Each path below is one point turned by a fixed rotation once a step. After each direction that follows a path, write how fast that rotation turns it, in degrees each step (0 if it stays still).
Each turn is a multiple of 5 degrees from 10 to 175, or 0.
Each row of a path follows its step; steps can be skipped.
Rotation 1:
step 0: [  6  12  -7 -13  -5  -8  -2   8  -2 -27 -11  18 -10   5   5  -7   6  24
   3 -15  14  24  15 -14  20 -32 -17 -19 -10   4  34  20  18   1  26 -24
  -2  15   9  -4  17  27   6 -22  -2  35  11 -42  11  15  10  24  18]
step 1: [ 17  34   9   4   5   6  28 -12 -20 -33  -6   5 -19  17  -5 -22 -27  -4
  32   8 -27  20  29  17 -29 -11  13  -9 -28   9  -5  21  10  -7  -3 -14
 -16 -18   7  16  33  15   7   0  -6  19  -1 -11 -14 -14   0  15   2]
step 4: [ 20  38   1 -39  -2  -7  25 -19   1  -8  21  -7 -22  -4  -3 -10  -5   0
  12  -7   4 -11 -10  38  13 -14 -12 -18 -41 -24  17  15  10  -6  21  -5
 -24  -8   0   7 -13  -6  29   1 -26 -20 -13 -25 -17   9   9   7   7]
step 5: [  6  30  26 -18 -13   9  -5 -14  -4   8 -17  20 -10  11 -36  -8  -8  15
   2   1   1  -1   6  10   2 -34 -15 -16  13   7  24  -6 -23 -15  -6   2
 -36  -6  16  10   7  12  21 -24 -19   1  30 -14  29  -9  23  12  27]
step 6: [  1   7  10  -5   6  21  33 -30 -18 -13  -7  26 -41  29  16   1 -12  -1
  12   8  -9  -6  22 -29  -2 -10   3 -23  -9   5  29  28  -5  16   2 -16
   0   6   1  -3   5  22  -7 -17  10  18 -11 -21  42   2   4 -21  20]
step 7: [ 20   9 -25  14  22  25  30  -6   8 -18  -1 -12 -21  23  -7 -39 -11  12
  33  -5 -29 -10  10  15  20  17   2 -13 -14 -25  -7   6   3   8   6   0
  -7 -26  25  -6  11  -4  23 -37 -18  15 -14  11   5  15   1   1   8]
step 8: [ 16  27  -1   3  14 -12  11   0  29  -5  -8  36   0  -4  -7  10  15   4
 -15 -16  -3 -30  17  -4  -8 -15  -2 -17  11 -21   5  -2  -7 -14  21 -30
  -8  13  20 -17  28 -15  46 -33 -34  22   5  -3  -6  10   1  10  -3]
step 9: [  2  14  13  -1  23  -6  24 -28  -5 -14  14  29 -15  -5   9 -10  11 -13
  -3   7 -11  -8   1  12 -39 -22   2 -23 -11 -16  18  21  -3   2  -7 -27
 -32 -29  18   1   4 -18  13   4  18 -25  32 -34   7  16  -6 -10 -10]
step 11: [  1   0  -7   7  28  13   7  -5 -20   5  13   4 -29   6 -39   0  14   7
 -20   5 -12 -28  11   5  -7  -1  -9 -17  14 -21  23  11 -15  10  19  25
 -11  22  -9  15  13  32  35 -29 -13  28  12  -6  35  -7   2  -3  20]
step 13: [ 18  -6  -4  17 -10   8  14  12  18 -11 -13  24  -5   4   4 -14  12  42
  23 -13  -9  17  31  22 -12 -28 -10  -6  -9 -12 -19 -13   6   1  -1 -18
 -22 -24  22   3  23  10  26 -22   1   9  12  -4  24  37   4  28   4]
Speeds:
[-9 -3  1  0 -3 10  4 -8 -8  4  8  0  3 -4  3  3  0 15 -1  0  1 -1  5 -5
 -3  5 -4 -2 -1  2 -8  2 -8 -7  1 -7  2 -7 -1 -6  0 -6 -4  1  6 -2  0  0
  5  2 12  1 -1] -> 100
[  9  -1 -11  -3 -14  -2  -7   1   1   3   7  -2   2   4   2  -6   2   3
  -5   1  -1   0   1  -6  -1   6   3  -2 -15   1  -1   2  -4   6   7   4
  -2  -9   2  -5   2   5   4   1   3   4  -6  -3   3  -1  -9   6   1] -> 110
[ -9   3 -11  -1   5   4 -10  -7  -4  -6  -9  -8   2  -7   1  -7   4   0
  -4  -7   3  -3  -1   0   7   6  -4  -8  -2  -1  -2   2   2   0   6   1
   2   9  -2   2   4  -3  11   0  -2   1   0  -3 -10   7   3   0   0] -> 90
[ 2  4  1 -7  4  2  4  0  0  3 -9 -6  1  6 -3 -2 -3  8  2 -2  3 -9  6  0
  7  4 -8 10 -2  9  4  2  8 -3  0  7  2  3 -1  0  7 11 -5 -2  8  1  3 -3
 11  2 -1  2 -6] -> 60
Rotation 2:
step 1: [ 32  -7  34 -18   2 -14   2 -18   3   7  -3  38  12 -21  15  36 -14  37
   1  -8  -2   0  -3  -2  19  22 -24  -2   2 -13 -11 -17  -6 -30  -4   0
   7 -27  -9  -4   6  23  -1 -13  18 -37 -20  -4  20 -27   9   7 -41]
step 2: [ 34  14  19   5   7 -18   5  24  -2 -10  -9  -9 -58  -4 -23  32  12   5
  17  25  17   9   4   4 -12  27 -20  -2   6  17 -20  14   2   6  -4  25
 -23 -11   3 -25  33  -8   7 -17   2 -14 -13 -15  13 -27  41  10  -2]
step 4: [ 14   2   0  26  18 -21  -2  42  12  -1   3  -2   9   5   9  -4  10  13
  27  16  19 -24  20  35   6  -2  -4   1 -10 -10   2  39 -20 -28  14   8
  39  -7  13 -22 -10   4  33  -6   7  -8  10  -6   9 -47  -8  26 -12]
step 5: [  2   1 -21 -27  -5  -2  21  52  11 -25  -5   3  32   7  11  25 -10  -8
  -1  -2  -2   3  28  -1 -12  40 -28  14   9   1  -4  -1   3  -1 -29  21
  13 -22  -4   0 -14  -4  43   0  43  -3  -3 -22  -4   5  10  13 -11]
step 6: [ 12   4  -4  24  12 -14   4  47  20  14  25 -17 -17 -20   9  27 -10  13
 -41   6 -13 -34  23 -29 -13   0  -8  -6 -13 -16  14  22  12   7  -1  -7
  -5  18  -7  -9  -3  25   7   6  45 -13 -32   3   6 -23   4 -10  -8]
step 7: [ 18 -36 -11  17 -32 -15  10 -21  14 -10   9  19  25  -5  33  26  -1  20
 -18   9  30  -6  15 -23   0  18 -30 -45  10   4  -6  30  -2 -15 -10  13
 -12  -3 -10 -21 -10   5  31 -11   8 -11   3  14   9 -19  13 -15  16]
step 10: [ 41   3 -50  33  19  -2  -5  29  14   1 -21  -9  16   5 -13 -11  24 -10
 -21  15  13  -4  -2   6  12   8 -10   6  32   7  -6   9  35 -16  11 -18
  -4  -7 -10 -21  30  24  29 -33  -4   2  -1   3   0 -16  -4  18  -7]
step 11: [ 10  -3 -11  17  23  25  27   1 -12 -45   5  15  15   9   6  25   0   0
 -18  13  16   4  -2 -18  11  45  -6   5   4 -19  13 -11  -2 -33   3 -16
   8 -39  -1  24  -3  22  -2 -11  31 -17 -13  21  19  -8 -21  17 -29]
step 13: [  8  17 -22  32 -18   2 -23 -18 -17 -18 -12   5  28 -16 -16  40  10   8
 -41  10  -7 -14  14 -12 -13  40 -26 -30  13  18  -9  13 -14  15   2   4
  -8 -15  27  -1   7 -28  -6   5  16   2  14 -24   7  -6   1  16 -20]
step 14: [ -6  -4   1  34  24 -36 -12  23   9  -9  10   3   8 -21 -10   5 -22 -23
 -14   8  20   0  16   3  14  13  17 -37 -17   7 -42  12 -22 -17  10 -21
  24   6   8 -21   7  16  -9  11   3  -4  18  -9  21 -30  -3   8 -45]
Speeds:
[  6  -4   2   2   0   8   1  13   2  11   0   5   9   4  -6   2  -8 -12
  -3   3  -5   4  -9  -6   4 -12   2   4   1  -3  -2   4   1  -6   1   5
   4  -7   0   4   1   3   5  -1   4   0   1  -4  -1   3  -1   2  -1] -> 70
[ 2 -1  3 -3  1 -1 -8 -4  5  2 -2  6  6 -2  6 -2  3  2  0 -1  2  8  9 -5
  2 -1 -4  1 -6  4  0 -7 -6 -2 -3  3  1  3  4 -4  5  9  5  1  4  0  1  8
  1 21  2  4 -6] -> 175
[ 11  -5  -7   1   2  -3   9  -3  -2   0  -7   1   7  -3   1  -1  11 -10
  -4   4   2  -6   2  -9   2   5   9   2  -1  -2   2  -2   2   4   5  -6
   1   3   0   4   0  -1  -1  -3  -2  -5   2   6   4   6  -8  -9  10] -> 25
[  5  -5  12   5  -4  -1  -2   1   2   3  -5  -3  -5  -6  -2  -4  -2  -4
  -4   7   3   0   4   8   1   0   2 -10   0   3  -8   1  -9  -3   2  -8
  -6  -5   7   4   2 -12   6   8 -11   0   1  -4  -2   6   2  -3  -1] -> 65
[ -2   5   2  -9  -5  -2  -9   5  -8   1   1 -10   6   4  -3  -1   3   0
   5   2   1   1  -7   3   9   3  -5 -13  -9  -8  -3   3   5   0   5   2
  -3   5  -7   6  -3   0  -4  -1  -2   0  -7   2   1   9  -5   3   4] -> 0
[ -1   2   4  -7  -3  -4  -7  -2  -2  12  -4  -1   8  -2  -2   2  -1  -1
   2  -1  -7   1   4   8 -10   9   1   4   7  -1   2  -7  -3   7   6   2
   5  -8   4   1  -4   6   1   3   0 -14  -3  -3  -5  -4  -1   4   7] -> 95
Rotation 3:
step 0: [ -7   7   4 -23   7  17  -6 -18  18  -6  20 -37  -7  -7  -6 -16   8   2
 -18 -19  14 -24  10  -3 -19   5   0  45   9   3 -12  16  25  10   5 -18
  26  -9   1 -18  -3 -14  18  -7  15  22  13 -37  36 -35 -24  25 -21]
step 1: [  8  -5   0   4  27  26  -9  24  23   7  23   0  18 -46  -2 -13 -26   2
   9  -5   4  -9  -9  -4  27  -9 -16  28   3  12 -16   8  37 -15 -13 -20
  26  -7   3  -3 -16 -24 -11  19 -13  -6  36 -23  30 -18 -20  -1  -8]
step 2: [  3 -16 -20 -14  36  14  -4   8  -9 -20  18 -19  25   3 -21 -24  -5   9
   5  -6  -6 -46   1  25  30  15 -16  17  -1  32   0 -11  35 -25  -2  23
  17   4   3  29 -10   8 -12  19  -7  -9  -8  -6  10 -28 -21  14   8]
step 4: [-20  10 -18   6   3 -26   8  25  36  16 -14   7   8 -11  -6 -11   4  -6
  10 -13 -20  -8  -3  -3  27 -21 -44   4  17  -3 -35 -21  14  12  17  21
 -10  -5 -16  31   4  -4 -12  16   5  -3  24 -34   3 -38  -6  18  21]
step 5: [-50  15  -2   0  12  -4  10  46  14 -19 -13   1   4  14  -3 -28 -20   3
  -6 -10  13 -12  -3   6   3   3  -8  15   5  11 -22  -7   2  16  -2  18
  -5  15 -19  53  27  -6  11   2  -6  10  -9 -10 -24  -8 -36  28 -10]
step 7: [-34  21 -15   0  17  -3   6 -23   1  18   4  31  -5 -19  32  16  14 -21
  -1 -12   8 -28 -18  -4  26  -4  32  27  25  12 -26  -4   0  18  35   3
   6  16  13  31  -3  -3 -26 -12   2  23   0 -17  10  -7 -30   3   9]
step 8: [-20  39 -11  10   7  15  -2   2  42   0  15  -7 -10 -11  31   2  -5 -12
 -14  -7   7 -11 -19   8  11  32  17  20   7  15  36  20  31  26  14   6
  28   1  13  22  19  -1   3 -28   8  -4   2 -28 -17 -15 -32  -8  -8]
step 10: [-11 -14 -11  11  -1  23   2   1   6 -41  10  21  11  -5  42   9  17 -14
  -4   5   5  -5 -10   2   2  -5   3  22 -12  21  15 -17  15 -37  32  11
  50  -9 -30  19   5  22 -30  15  -7  -8   3 -23  12 -10 -10   9  16]
step 12: [ 17   2  23 -16  -4 -17  27  -6  25   3   4 -15  11   3 -11   4   4 -65
 -11  26   2   3 -23 -15 -17   8 -26  16  -9  -6 -28 -17   5 -15  29   4
  12 -13 -24  23   9 -18  -4   1   9 -19   0 -18 -11  -8 -20  34  14]
step 14: [ 28  18 -16 -26  -1  35   3  -8  11   9   3 -17   7  29   9  10 -20  -9
  24  -6  23   4 -12  11  37  11  -5   8 -14  15 -15   0 -50  12  12  -4
   1  -7 -11  43   2  -8  16   0  -4  -8   7 -12  19  10 -31  34  -5]
Speeds:
[ -1  -1  -1  -1   3   8  10   3   8  -4  -2  -2   2   5  -5   7   6   3
   3   2  -7  -6   0   2   6   0  -8  -1  -2   2   5   6  -7   1  -9  -2
   4   3  13   2   3   5   5   2  -6   0  -9  -2 -10   5 -11  -2  -1] -> 120
[ 13   0  -8   2   2  -2  11   3  -2  -7 -10   3   8  -5  -2   1  -1   2
  -5  -2  -3  -1  -2   2  -9  -6  -3   0  -1   2   3 -10  12  11   3   1
   2   0   0   0   1   1   0   5   2  -8  -3   3   6   5   0   1  -3] -> 45
[  3  -2  -2  -5  -6  -8  -2   2   2  -9   0  -2   2  -6  -2  -5  -8  -1
   8   4  -9  -7  -3  -4   0 -10   0  -3   1  -4  -2  -2  -4  -9   4  -6
  -9  -2  -8   2   7  11   2  -4  -1  -5  -3   0 -10  -4   0   5   4] -> 45
[ 5 -3 -1 17  5 -1 -3  0  5 -1 -8 -2  0  1 -6  1  3  8  4  5 -5  3 -4  2
 10  7 -2  3  4 -4  4  7  2 -2  3 -5 -2  9 -4 -1 11 -4 -1 -2  7 -4  0 -1
  6 -5  7 -5  5] -> 155
[ -8   1  -3   7  -4  -4  11   0  -4   4   0   6   8  -4   3 -13   3  -6
   4  -7   7  -5   4   2   2  -3  -1   0   7   5  10  -1   5  -3  -4   1
 -10   6   1   4   4  -1   2   0   2   6   2  -7  -4  -1   0  -9   0] -> 20
